In the data rows, the value 128 means zero.
Some points, one per row:
[151 131 117 147 138 122 139 115 121  68 217 117 137 118 127 127 130 123 116 131 144 131 118 122 114 117 144 130 115 129 119 202 135 139 162 132 144 100 135 146 158 116 114 134 133 176 102 116]
[152 136 119 143  95  87 133 114 116 121 127 124 135 118 126 123 139 122 113 106 139 133 123  91 170 124 138 129 117 122 120 165 137 172 118 127 142  93 120 142  98 113 114 137 138 144  98  96]
[153  85 122 154 134 108 132 118 117 145 116 121 139 117 125 127 135 127 117 105 142 104 118 133 148 121 145 132 114 123 124 116 132 150 138 128 145  96 162 141 104 136 113 140 141 102 146 132]
[151 117 116 113 115 127 133 119 120 197  91 124 134 114 129 127 141 123 117 142 142 136 121  92 126 123 136 129 114 125 120 179 135 138 107 132 148 124 107 140 152 159 116 141 133 114 101 146]
[149  95 120 137 140 106 135 114 118 117  72 118 136 114 130 129 135 120 118 148 145 128 118 145 128 121 144 128 113 131 122 144 131 151 111 131 151 127 105 146 138 104 115 141 139 100 139 127]
[152 126 114 162 148  91 135 115 118  92 164 126 135 115 128 127 138 127 115 137 148  98 114 111 176 117 142 129 117 120 119 181 132  97  67 134 151 125 134 141  91 120 121 133 137 105 177 150]
[153 104 119  84 137 167 135 115 119 155 137 119 136 112 123 120 135 123 114 107 147 143 119 112 151 120 141 127 115 124 118 143 137 120 146 136 149 116 131 144 175 153 119 133 137 114  98 145]
[150 140 117 141 112 129 141 113 120 166 149 127 132 118 126 128 141 128 116  52 146  87 126 102  93 118 133 130 114 124 113 170 135 124 101 135 151  83 143 143 123  91 118 141 136  55 149 131]
[153  78 116 228 138 146 135 110 121 140 148 119 140 114 129 128 136 127 114 123 149  76 122 119 127 120 140 133 113 127 118 100 132 110 165 128 146  89 104 144 112  79 115 143 137 128 100 127]
[150  77 119  83 144  81 135 120 119 124 162 123 137 116 123 129 136 122 117 138 149  43 121  91 144 123 143 133 112 124 120 139 136  88 112 135 149 114 133 147 126 121 122 145 141  95 112 133]
[150 108 121 122 127 132 137 117 119 121 149 124 139 112 128 128 132 125 115  81 146  70 120 128  82 119 140 127 113 122 123 186 133 146 119 128 147 123 132 144 150  58 115 140 137 120 148  92]
[151  90 123 124 131 135 135 119 119 133 136 123 135 115 127 128 137 127 116 104 142  97 117 115 123 122 142 129 118 121 120 128 137 103 143 130 143 122 155 144 120 144 120 142 139 121 143  85]
[148 138 117 178  95 115 137 113 119  81 115 121 135 119 127 129 139 130 115 146 145 100 119 107 176 120 137 131 117 124 117 118 135 140 115 126 147 126 136 147 143 128 115 139 138  75 141 132]
[151 141 115 181 128 140 133 116 118 145 162 124 134 114 129 132 138 122 115 109 143 166 118 118 119 120 148 130 118 130 115 126 134 155 140 129 146  96 172 151  86 120 113 137 139 118 157 166]
[  0 217 254  21  92   8  47 255 242 156  15 185  25 255 135 135  56 164 255 208   0 249 223 255 153 209   0 110 255 156 223   0  41 115 222  92   0 255 146   0  79  53 255   0  25 255  53 174]
[154  95 117 107 144 139 139 116 119 143 100 126 137 115 130 134 139 124 116 118 150 130 121 120 123 124 147 127 112 128 124 107 134 173 136 129 146 127 155 143 120 100 116 144 134 109  99 121]
[152  96 118 102 121 158 137 114 116 146 150 122 140 115 127 124 134 125 115 132 146 113 119  78  90 120 143 130 117 123 116 102 134  82 162 132 149  95 104 143 131 108 117 138 138 143 123  88]
[147 139 119 123 107  99 131 117 121 175 113 122 136 117 129 125 135 120 112 109 144 135 117  62  91 119 149 126 115 121 119 172 137 124 111 129 150 109 119 148 153 109 118 144 136 142 125 142]
12 more points follow, each with its number after it:
[152 130 114 129  74 113 139 116 119  70 168 127 135 116 125 127 134 129 118  85 145 157 120  78 125 123 140 128 113 131 116 230 141 158  79 128 142  80 109 144  98 161 114 136 135 126 129 138] 0
[150  98 118 125 135 132 129 113 120 111 134 129 137 116 126 129 138 124 113 145 147 107 116 167  89 123 144 127 115 131 118 150 133 143  91 128 149 100  94 143 156 127 114 139 137  93 115 152] 1
[154 131 115 143 139 123 131 119 115 153 150 124 134 116 125 131 134 127 115 137 147 101 117 102 100 121 139 127 113 127 121 156 137 104 142 129 150  89 136 141  95  61 117 142 138  71 102 100] 2
[151 139 118 151 147 140 136 115 115 123 112 124 141 118 125 130 138 129 116 186 144  53 119 144 134 120 138 130 113 124 115 158 137 157 124 137 145  75 147 144 113  85 122 141 137 117  94 127] 3
[155 151 119 129 120 140 137 112 115 128 171 123 135 117 128 127 139 122 114 129 145 126 120 116 125 122 146 128 115 127 117 160 140 170  84 128 145 114 110 142 224 128 119 134 136 124 139  50] 4
[151 106 118 178 170 127 131 116 118 142 141 118 133 115 127 129 132 123 117 101 145  65 117  92 140 122 145 128 117 122 118 157 135 142  91 134 146  97  35 141 161 179 114 138 136 163  83 118] 5
[152 119 116 155 149 168 140 115 117 204 109 121 136 116 125 125 137 123 119 126 149 153 118 136 121 117 139 131 113 123 119 142 136  82 115 131 149 103 129 142 107  73 118 138 139 122 126  88] 6
[150 120 116 125 108  81 134 119 117 123 148 123 136 116 130 131 132 117 118  81 149 124 120 140 148 119 143 136 116 122 117 166 133 142 132 133 152 130 103 144 130 115 117 142 136 163 152  98] 7
[148 133 115 124 136 147 136 113 119 123 102 128 138 119 129 129 135 121 119 136 147 136 120 117 115 124 142 130 112 126 121 169 134 140  82 137 141  44 111 149  95 131 117 139 134 100 117 106] 8
[150 148 112 127 139 149 134 114 117 144 125 124 138 116 126 129 132 127 117  67 145 117 125  99 131 116 142 134 113 120 120 187 131 160 140 130 149 104 177 140 103 157 113 142 142 159 138 160] 9
[148 112 123  88 138 111 133 115 119 122 124 123 140 121 122 127 134 126 115 127 144  74 116 103 125 122 142 130 120 128 119 134 134 200 127 129 147 134 147 144 182 128 115 143 134 146 114 144] 10
[149 155 123 123 153 155 135 118 116 133 142 124 136 113 127 125 136 128 117 150 143 115 122 107 169 113 144 129 114 126 121 166 136 121 132 132 149 129 133 144 136 116 113 134 134 110 170  70] 11
Which of these numbered points is nearest to each point below, looking only along the 8 directions in which the first points spread most? Its number follows each.
[150 174 119 172  96 152 131 115 118 122  93 124 138 121 125 126 130 123 115 155 150 115 118 104 177 119 140 126 111 117 118 156 133 140  53 128 150  65  84 142 128 113 116 141 139 117 132 163] > 8
[  0 225 250 106 147   2  48 255 244 141  35 187  29 255 138 133  51 161 255 168   0 234 223 255 121 209   0 116 255 158 223   0  42 101 255  87   0 255 189   0 108 113 255   0  27 255 134 140] > 7
[157 106 119 175 136 105 131 119 119 153 100 126 138 112 128 128 134 127 115 104 143 105 119 114 115 120 146 131 117 121 121 176 135 153 113 126 145 128 149 145 120 164 116 140 136  99 128 134] > 8
[153 105 119 188 116 153 130 110 117 150 137 121 137 118 128 125 136 122 117 114 144  85 120 180 119 121 142 131 116 127 122 133 135 127  60 126 146 118 119 144 130 149 114 135 135 100 144 109] > 3
[149 134 116 134 173 169 138 117 116 129 140 129 138 114 133 122 136 130 113 137 148 141 124 130 160 125 139 129 110 127 115 149 137  99  94 131 144 126 152 142 143 113 117 141 139 124 158 129] > 11
[152 111 114 154 112 156 139 110 120  78 135 124 141 112 126 125 134 122 116 153 146 101 119 129  29 122 145 133 111 123 118 168 136 177  91 131 148 104 101 146 115 162 117 146 134 117 112 128] > 4
[151 105 118  95 137 133 133 112 119 134 176 123 136 120 127 120 133 127 115  99 140 114 119  73  82 118 140 128 110 127 119 175 138 151 163 133 144  78 155 143 131  83 115 140 131 120 128 124] > 2
[152 161 114 131 100 130 136 114 116 119  96 119 139 111 124 127 133 126 117 112 144  93 124  60 145 121 144 129 118 124 124 138 141 151 144 129 148  83  87 145 141 135 113 135 136 123 139 172] > 8
[154 140 114 141 150 171 131 116 114 139 164 122 137 119 128 129 136 125 114 122 145 158 120  97  86 121 145 128 114 121 119 121 134 187  86 128 142 114  96 146 156 140 113 139 136  65 158 153] > 9
[  0 255 249   6 133  32  46 255 243 185   0 182  30 255 137 130  53 164 255 150   0 225 222 255 123 204   0 118 255 158 222   0  45  97 227  91   0 255 114   0 140 129 255   0  19 255  55 193] > 10
[152 128 117 155 174 162 138 117 119  96 114 129 134 114 129 129 136 126 119  81 142 131 116  74 145 119 141 130 115 127 118 105 139 141 141 134 147  79 143 146 106  96 114 138 142 151 123 126] > 6
[154  99 117 163 137 129 136 118 120 117 158 125 139 115 130 127 131 131 114 127 143 126 121 113 130 126 142 131 114 124 119 167 134 106 130 131 146 110 145 143 148 146 121 142 138 105 169  72] > 11
Now 12 new points, numbered from 0 again:
[  0 255 255  11 114  46  46 255 243 176   0 181  27 255 136 137  51 160 255 186   0 242 225 255 123 208   0 112 255 160 228   0  40  64 221  90   0 255 111   0 131  58 255   0  21 254 102 144] 0
[148 156 111 149 152 132 131 117 116 133 118 121 134 116 124 128 137 123 111 152 142 122 122 112 139 120 142 130 116 128 120 151 137 134 135 130 150 126 141 148 156 127 120 139 138 129 104 115] 1
[148 102 119 114 117 100 132 115 119 132 152 121 137 116 135 128 134 123 114  94 146 132 121 121 187 120 141 131 115 124 121 180 132 111 137 132 147  69 151 142  83 161 116 141 140  48 173  85] 2
[153 142 112 175 113 105 130 113 119 181 102 119 138 117 125 128 133 126 114 197 142 133 121  53 148 124 136 129 113 126 121 186 138 135 129 130 145 180 109 142 125 124 118 142 135 143  99  85] 3
[152 129 122 187 156 203 133 111 116 119  94 123 136 113 129 125 139 126 115 126 145  93 125  93 118 127 145 132 114 119 120 128 136 157 122 133 146 127 134 144 143 113 116 140 141 137  98 105] 4
[150 168 115 132 107 137 133 118 119 105 103 124 139 119 124 129 133 127 119 169 146  92 123 112 117 126 141 129 113 124 120 156 137 153  78 131 147  97 167 144 167 116 120 135 135  72 136 135] 5
[150  95 117 163  77 135 139 117 123 159 137 123 141 116 130 128 137 128 116  77 144 124 122  91  52 126 139 130 120 128 123 149 133 102 101 133 150 129 136 141 108 159 113 141 139 101 118 129] 6
[148 122 122 128 157 169 135 118 117  96 163 123 134 117 128 126 136 120 115 148 146 199 121 161 176 118 146 133 115 130 120  99 138 112 128 129 150 131 163 147 110 154 120 141 138  98 168 133] 7
[  0 255 254   0 179  39  46 255 242 142  42 180  25 255 135 137  52 161 255 228   0 255 227 255 112 207   0 115 255 159 228   0  45  58 255  89   0 255 146   0  75 119 255   0  21 255 110 203] 8
[  0 217 253  24 156  48  50 255 244 129   0 181  26 255 138 135  48 159 255 180   0 255 232 255 128 208   0 112 255 158 227   0  42  63 210  97   0 255 181   0  81 105 255   0  18 255 125 180] 9
[150 125 118 105 117 100 137 112 113 138 151 122 133 117 124 127 136 128 117 102 144  78 119  98 167 121 141 130 121 127 120 185 134 134 125 132 150 149  95 147 104 190 120 139 139  97 182 127] 10
[150  75 116  96 166 114 135 117 116 146 124 127 135 116 131 130 133 126 114 136 144  84 116 104 103 124 143 126 110 129 122 156 133 173 108 131 145 152 125 145 150 123 119 136 141 203  88 145] 11
Which of these numbered points is nearest to each point below, looking only along the 8 directions in which the first points spread most? Its number follows each.
[151 149 120 115 208 173 134 117 119  62 154 125 135 117 130 127 134 122 117 163 144 134 113 178 126 120 139 127 117 125 118 109 132 143 156 131 148  54 129 147 148 165 115 139 140  98 188 163] > 7
[153 110 120 145 121 122 140 111 117 150 109 122 139 115 129 124 135 125 117 136 145 101 117 173 133 125 140 127 115 127 118 184 132  87 141 131 146 100 115 145 116 163 118 138 140 133 142  98] > 1
[150 124 113 128 129  95 134 115 120 187 141 126 139 118 130 128 132 124 114 162 150 144 120 126 188 116 143 135 115 122 123 122 133 150  78 130 151 114  47 144 134 112 112 138 133  98 139  66] > 3
[  0 247 254   0 137  38  44 255 248 141  19 184  27 255 146 130  46 164 255 169   0 241 226 255 115 210   0 111 255 161 232   0  41  80 255  89   0 255 164   0 142 166 255   0  19 255 102 202] > 8
[152 121 115 111 118 152 132 116 115 110 145 123 138 120 125 134 137 129 120 159 146 184 116 132 111 120 141 130 115 130 123 110 135 165 128 127 145  95 146 143 135 127 117 140 140 130 120 128] > 1
[154 104 115 148  91 128 132 114 119 108  97 124 137 117 126 127 133 130 116 101 144 114 117 146 169 120 145 129 114 126 121 171 136 140  74 134 146  88  79 143 107 133 115 142 136 100 151 126] > 5
[152 173 117 139 146 138 136 116 116 158 109 120 137 119 125 124 134 126 115  89 148 119 120 110 172 119 142 134 117 124 118 165 136 114 116 129 149  95 110 147 128 136 116 141 135 156 118 120] > 1
[154 138 113 106 135 182 140 118 119 127 166 122 137 115 124 128 134 125 117 116 143 100 121 104 177 121 142 128 116 124 120 135 137  94 153 127 150 116 112 144 122  79 116 138 135 128 207 133] > 2
[  0 225 251   0 191  63  46 255 242 158   0 186  26 255 138 130  50 159 255 138   0 245 230 255 118 209   0 116 255 164 226   0  44 154 243  90   0 255 197   0  69  78 255   0  20 255 106 214] > 9
[158 103 118 103 171 125 134 121 112 128 108 123 139 118 132 130 138 128 113 102 143 120 115  98 127 122 142 128 118 125 118 161 135  90 137 136 150 147  92 147 123 112 112 142 134  70 106 156] > 10
[148 123 120  84 185 127 137 116 115 162 136 120 138 116 128 134 136 128 116 119 145  99 119 148 122 122 141 134 116 129 124 176 136 124 104 137 142  60 160 146 133 156 113 137 138  85  96 129] > 2
[  0 213 248  46 158  55  43 255 245 157  16 176  26 255 137 134  53 168 255 178   0 245 222 255 179 210   0 109 255 160 225   0  46  85 255  92   0 255 125   0 104 119 255   0  23 255 132 161] > 9
